In the data rows, the value 128 means zero.
Some points:
[163 153 155 127 113 105 146  93 128 124 132 133 115 116  97 159 144  83 151 109 136 101 168 138  99 129 124 174 101 147 175 140]
[161 106 116 106  96 164 137 132  95 148 127 140 126 103 185 176 136 132 120 149 132 112 158 113 109 113 129 157 117 113  87  89]
[ 87 150 129 122 103 122 100 156 128 140 136 200 109 115 138 117 116 104 126 132 136 114 115  95 117 161 133 130 122 147 108 166]
[155 118  95  78  75 142 148 128  79 163 120 143 156  97 103  75  94 167 125 106 111 130 138 135 168  91 113 106 137  96 133 116]
[116 147 111 104 119  99 121 185 174 132 137 134 159 112 139 177  95 134 116 188 136 123 116 152  87 159 161 144 155 114 144 166]
[122 155 134 110 120  60  83 129  88 167 174 153 169 157 110 123 165 135 147 135 134 168 118 163 125 144 135 154  78 128 155  94]
[146 173 179 124 134 115 141 145 125 138 131 122 165 115 117 139 147 159 163 151 152 119 167  94 101 120 119 108 119 122 106 140]
[130  96 145 133 141 175 130 108 126 133 156 144 120 169 102 131  95 169 123 134 112 145 157 137 145 160 139 154 132 130 170 125]
[ 83 161 148 109  82 122 132 153 134 125 118  83 120 135 115 168 107 110 135  83 108 136 119 153 149  95 132 154 184 135 129 148]
[106 132 140 156 137 154 124 163 119 172 122 153 149 131 121 171 125 103 126  89 148 140 174 150 143 159 113  92 153 202 142 113]
[163  81 116 155 100  91 115 117 167 148 110 117 111 149  97 130 148 154 145 175 110  97 169 153 167 128 151  97 146 127 135 148]
[108 139 122  83  95 167 134 107 163 153 108 137 169 106 124 122 138  66 139 134 152 130 181 153 128 151 181 145 126 104 122  82]
[136 135 121 162 124 149 119 156 108 124 125 112 109 190  77 153 125 102 123 110 135 133 149  99 150 158 116 110 137 101 105 134]
[ 97 113 151 163 157 127 145 106  82  79 101 117 143 111 148 154 134 122 162 142 114 115 133  96 144 137 104 119 117 142 140 135]
[127 145 149 145 155 126 126 153  90 133 120 139  89 113 131 133 135 148 134 107 145 107 160 129 108 114 168 127 149  97 133 149]
[110 127 135 158 116 167 100 107  83 147 174  94 149 132 153 156 154 131  85 172 122 161 104 114 141 154 136 124 153 124 165 117]
[165 122 159 145 114 150 137 131  96 156 129 107  83  93 167  88 125 143 130 135 154 111 123  98 181 132 143 129  97 127 123 144]
[124 125 138 122 101 104 113 139 137  93 114 120 117 144 154 123 120 113 120  98 188 164 149  88  90 100 144 137 136 122 159  95]
[ 75 128 120 138 165 129 102 166 121 139 129 116 133 114 129 141 121 169 125 126 173  91 132 126 139  77 114 147 104 132 128  82]
[183 152 167 104 132  97 137 122 102 109 106 118 118 139 115 133  92 133  85 164 150 154 115 102 142 140  89 118 137 117 142 134]
[146 143 112 114 131 132 166 109 146 103 132 119 114 144 163 154 153 121 155 111 100 143  77 117 117 156 144 156 146 111 130 137]
[155 148 130  92 142 109 128 133 153  97 149 134 120 136 137 121 108 103 115 178 122 136 177 155 194 112  98 163 148 138 125 111]
[133 140  95 130 117 137 128 119 115 137 133 137 109 172 140 109 152 127 158 111 136 123 103 125 133 104 140 167 139 101  94 117]
[ 95 128 192 116 141 147 152 144 133 101 114 157 122 112 133 130 115 172  95 128 112 127 116 181 118 157 170 101  62  93 145 109]
[117 134 106 147 139 146 205  77 142 144 126 130 141 128 125 131 109 138 159 111 102 148 120 120 141 141 175 119 157 151 141 111]
[119 101 119 115 160 119 126 139 138 113  89 121 139 102 101 119 122 182 147  92 104 165 124 110 127 174  72 149  95 139 104 123]
[106 108 129 122 129  87 181 150 125 169 170 131 122 124 157  87 150 138 126 140 110 125 109 148 103 174  83 100 140 105 106  90]
[147 164  76 108 135  98  99 112 116  81 114 121  97 145 124 125 126 133 100 113 112 135 152 148 141 147 136 126  96 127  90 133]
[ 98 140 146 112  93 154 106 144 132  79 133 103 143 111 118  91 127 116 101 139  69 127 158 129 138 132  92  95 157 123 109 103]
[ 94 123 143 163 104 116 118 123 134  69 109 128 136 125 157 140 125 138 182 133 156 122 123 154 172 155 116 117  97 101 105 149]
[126 132 167 116 126 101  89  94 122 132 154 131 128 118 104 137  98 155 165 173  58  94 109  90 106 101 165 134 138 111 149 113]
[147 109 142 163 129 104 129 111 147 135 118 175 116 108 119 139 181 125 113 126 124 117 107 149 181 104 124 124 184 114 137  92]
[165 178  84 183 150 129 121 140 136 119 114 159 144 157 138 118 136 153 139 122  87 101 119 135  86  95 132 117 121 101 134 105]
[159 128 119 161  87 120 128 117 155 124 112 103 152 121 183 118 117 110 129 118 123 137 132 129 108 146 120  73  89 131 130 124]
[123 141 110 125 125 130 115 118 151 176 113  93 115 150 122  71 152 107 101 120 130 105 129  94 114 159 102 155  93 126 180 155]
[117 113 141 134 129 108 170 115  92 101  98 131 133 147 129 119 133 125  97 127 173 123 132 165  89 104 121 111 163 135 111 126]
[140 101 122 112 141 110 114 125 110 141  92 110 148 135 119 144 126 119 165 137 121 117 184 124  78 102 140 148 145  93 148 154]
[115 101 172 147 112  97 169 135 112 137 161 137 124 132 146  97 111  83 108 117 119 161 129 125 101  81 128  87  99 169 118 156]
[127 112 102 164 107 102 172 140 131 112 155 128 123 116  76 104 134 145 109 116 155 138 148  66 112 153 132 117 149 116 107 126]
[124 145  75 101 134 164 127 111 153  92 161 148  90 118 115 154 124 132 125 143 161  96 128 113 103 133 128  78 133 146 155 101]
[ 98 139 133  94 124 146 163 123 119 121 133 117 142 116 129 134 138 119 149 153 124 111 141 131 131 122 138 131 117 122 164 173]
[125 120 137 137 144 164 119  87 131 134 132 119 123 157 190 116 108 128 155 137 148  84 139 131 117 106  91 174 121 135 110 128]
[157 157 129 135 163 130 130 196 154 144  96 155 121 130 108  96 115 104 130 123 126 118 124 107 198 114 133 143 130 128 156  95]
[148 122 134 108 102 126 128 162 107  89 130 168 102 156  89 174 146 121 106 104 107 121  93 111  94 109 116 132  89 129 143 112]
[129 119 106 177 160 110 161 141 119 138 128 104 121  81 125 154 147  96 113  95  75 157 132 110 115 139 140 175 167  76 111 132]
[125 114  96 163 112 116  95 146 103 100 115 152 161 100 141  95  65 120 108  86 101 115 161 118 119 120 128 132 103 135 157 138]
[110 137 128 107 114 106 136 114 125 104 129 118 119 114 149 131 173 106 117 128  95 125 146 120 154 104 144 114 100 151 100 127]
[128 112 109  96 116 132 137 128 161 125  88 153  97 107 147 142 120 136 142 148 145  94 108  84 148 128 104  85 150 103 169 110]
[159 144 110 191 123 136 122 144 140 115 153 121 165  93 100 100  96 139 150 143 159 129 111 157 110 101 170 112 129 139 131 119]
[172 142 142 114 134 104 132 116 109 126 103 124 126 146 136 115 115  90 143 153 139 145 103 151 154 130 108 126 141 125 161 121]
[123  86 136 146  91 129 131 124 134 168 181 106  89 106 116 139  82 108 147 129 141  98  96 117 121 121 115 163 108 115 119  81]
[ 99 138 138 132 122 128 163  93 141 162 108 133 132 138 100 140  59 150 113 127 156 146 108 121  99 121 102 149 143 111 137 127]
[150 149 126 117 189 177 138 136 135 163 117 173  94 145 138 139 120 106  84 143 112 158 131 104 129 125 144 143 102 165 116 120]
[146 135  91 137 122 151 121  82 135 154 111 100 133 131  96 157 146 147  74 143 146  97 124 191 103 125  85 113 104 149 126 123]
[132 136 104 148 155 165 132 114 112 138 143 158 125 127 114 111 138 100 174 126  97 114 110 173 115 124 128  90 118 117 155 174]
[ 91 111 114 121 136  97 145 145 158 125 171 109 108 143 107 130 147 114 102 112 115  85 100 128 121 119  92 127 116 133 115 127]
[166  52 132 122 147 173 128 172 121 117 135 118 121 121  76 128 129  94 139 192 121 180 120 135  94 101 125 148 118 150 100 132]
[130 164 156 140 134 145 148 118 153 110 147  84 106 153 111 103 104 114 186 100 129 144  95 160 129 105 130 134 132 130  97  93]
[105 146 106 112 128  96 177 136 121 121 185 112 138 150 129 105 130 119 124 135 145  96 127  85 151 128 155 115 122 166 151 140]
[172 144 108 127 140 106 145 159 154 117 119 104 163  84 165 135 136 106 112 135 144 133  94 131 147 122 100 122 134 146 153 123]
[134 133 144 124 120 174 112 145 107 112 145 107  90 123 140 161 137 126 116  98 116 126 141 149 111 109 101  88 139 110 147 119]
[134 110 105 117 118 140  81 104 151 129 162 164  82 151 163 140 115 130 124 108 127 195 127 130 120 124 141  90 122 103 112 131]
[164  92 167  98 127 166 114 127 147 128 123 126 184 196 107 117 146 133 153  90 142  98 127 102 107 150 140 106 156 142  97 134]
[ 97 100 124 116 134 117 135  99  74 101  94 203 114 134 134  98 104 111 117 155 132 101  93 157 114 136 122 149 180 165 119 136]
[138 162 137  93 127 147 130 144  97 154 132 149 139 128  97 134 143 133 175 125 121 123 110 143 123 133 102 110 124 122  91 117]
[120 133 103  94 145 122 114 136 128 177 146  87 115  97 132 160  90 147 151 105 107 112  96 150 116 132 140 120 151 150  99 161]
[109  99 138 117 142 108  79  95 190 124 115 139 103  88 124  98 163 150 152 135 116 182 151 102 105  97 112 123 155 199 150 119]
[ 95 104 158 175 117 147 110 122 165  99  84  96 146 136 116 108 131 115  80 137 109  91  91 141 127 137 186 149  95 121 109  95]
[106 174 138 152 118 136 103  77 149 129 143 149 133 112 102 151 124 148 134 130 154 146 146 106 144 151 113 135 143  98  99 154]
[158 162 129 111 123 144 125 114 134  91 150 120 156 121 148  77 112 168  87 109 112 116 123 132  98 152 149 172 170 161  97 147]
[ 85 155 154  96 192 138 135 106 161 118 140 129 144 109 115  93 162 133 109 109 139 127 145 148 124 103 127 143 129  89 128 133]
[106 110  84 127 139  99 161  93 125 126 100 101 134 141 134 151  82 118 124 120  99 175 143 126 144 116 110 121  71 120 131 125]
[137 142 151 147 138 135 129 119 147 150 117 126 126 155 155 151 131 165 129 126 124 108 117 126 129 123 121 139 131 179 107 145]
[150 107 143 158  83 125 160 126 150 126 151 173 147 124 150 157 160 187 123  89 131 133 145 157 138 131  97 183 130 140 150 133]
[102 142 101 167 112 123 102 142 118 158  86 171 138 131 127 125 131  90 123 162 112 127 105 101 130 123 103 131 131 130  72 154]
[130 113 145 140 127 145 106 112 163 112 158 170 197 146 148 142 121  99 135 108 122 150 103 104 135 116 120 123 117  95 102 143]
[117 178 136 156 113 124 148 135 145 163 129 117 110 154 133 121 123 160 100 182 134 162 145 141 128  93 140 114 138 116 103 174]
[116 120  96 124 127 162 107 160  90 112 154 110 134 142 135 151 154 151 123 120 114 144 135 112 161  92 145 132 122 183 146 145]
[138 111 128 139 184 132 123 159 125  96 164 119  79  93 145 101 149 115 147 140 149 144 162 139 119 185 112 119 121 119 129 137]
[121 111 117 122 133 161 120 119 108 113 161 125 158 139 119 139 141 112 103 146 105 112 133 111 140 135  89 143 124 102 138 149]
[111 114 137 143 116  83  92 150 111 134 113 109  91 161 157 112  85 123 143 122  90 112 145 150 133 196 140 130 138 148 130  97]
[158  99 129 111 124 107  96  94 111 122 142 137 113  69  90 117 128 114 116  85 180 111  95 157 173 133 154 146 120 119 115 197]
[164 114 133 114 135 134  97 143 137 119 109 107 156 118 131 140 118 130 131 130 139 155  60 114 169 140 132 105 129 127 157 127]
[ 98  84  80 108 180 107 117 155 129 119 139 109 153 156 142 115 123 132 148 148 185 138 151 140 136 112 133 134 130 120 118 122]
[155 136 142 109 102 153 132 163 156 144 108 102 123 137 144 125 157 141 156 110 121 125 124 152 104 133 126 147 130 128 137 161]
[ 84 107 101 122  95 144 133 157 109 126  69 119 106 152 133  92 179 160 135 138 155 165 102 142 121 119 142 145 138 117 169 150]
[151  71 153  94 165  85 147 123 154 157 125 137 145 151 139 152 127 145  88  98 122  97 143 126 170 109 181  88 123 109  99 162]
[116 137 167 123 146 123  75  97 123 179 114  99 122 109 129 100 142 111  97 115 138 138 130 122 106 108 113 107 148 100 153 128]
[134 137 115 115 168 104 106  96  76 132 108 102 158 118 137 140 151 118 119 116 155 120 120 112 117 172 159 108 152 148 125  80]
[114 145 117 111 102 128 141 119 118 120  94 114 112  93  98 133 162 140 144 160 118 146 130 101 138 140 155 130  73 175 103 103]
There is one direction along which these points spread out most. Where along it does each point below lie, from 0 to 99? 50 is the average, and the first point above lies past it. One standard deviation of the points above along it is 16.
[123 141 110 125 125 130 115 118 151 176 113  93 115 150 122  71 152 107 101 120 130 105 129  94 114 159 102 155  93 126 180 155] --> 42
[114 145 117 111 102 128 141 119 118 120  94 114 112  93  98 133 162 140 144 160 118 146 130 101 138 140 155 130  73 175 103 103] --> 26
[111 114 137 143 116  83  92 150 111 134 113 109  91 161 157 112  85 123 143 122  90 112 145 150 133 196 140 130 138 148 130  97] --> 30
[116 137 167 123 146 123  75  97 123 179 114  99 122 109 129 100 142 111  97 115 138 138 130 122 106 108 113 107 148 100 153 128] --> 54
[ 95 128 192 116 141 147 152 144 133 101 114 157 122 112 133 130 115 172  95 128 112 127 116 181 118 157 170 101  62  93 145 109] --> 51
[164  92 167  98 127 166 114 127 147 128 123 126 184 196 107 117 146 133 153  90 142  98 127 102 107 150 140 106 156 142  97 134] --> 80
[146 143 112 114 131 132 166 109 146 103 132 119 114 144 163 154 153 121 155 111 100 143  77 117 117 156 144 156 146 111 130 137] --> 68
[ 98  84  80 108 180 107 117 155 129 119 139 109 153 156 142 115 123 132 148 148 185 138 151 140 136 112 133 134 130 120 118 122] --> 35
[158 162 129 111 123 144 125 114 134  91 150 120 156 121 148  77 112 168  87 109 112 116 123 132  98 152 149 172 170 161  97 147] --> 72
[136 135 121 162 124 149 119 156 108 124 125 112 109 190  77 153 125 102 123 110 135 133 149  99 150 158 116 110 137 101 105 134] --> 44
[150 149 126 117 189 177 138 136 135 163 117 173  94 145 138 139 120 106  84 143 112 158 131 104 129 125 144 143 102 165 116 120] --> 38
[ 75 128 120 138 165 129 102 166 121 139 129 116 133 114 129 141 121 169 125 126 173  91 132 126 139  77 114 147 104 132 128  82] --> 43
[102 142 101 167 112 123 102 142 118 158  86 171 138 131 127 125 131  90 123 162 112 127 105 101 130 123 103 131 131 130  72 154] --> 40
[132 136 104 148 155 165 132 114 112 138 143 158 125 127 114 111 138 100 174 126  97 114 110 173 115 124 128  90 118 117 155 174] --> 65
[183 152 167 104 132  97 137 122 102 109 106 118 118 139 115 133  92 133  85 164 150 154 115 102 142 140  89 118 137 117 142 134] --> 29
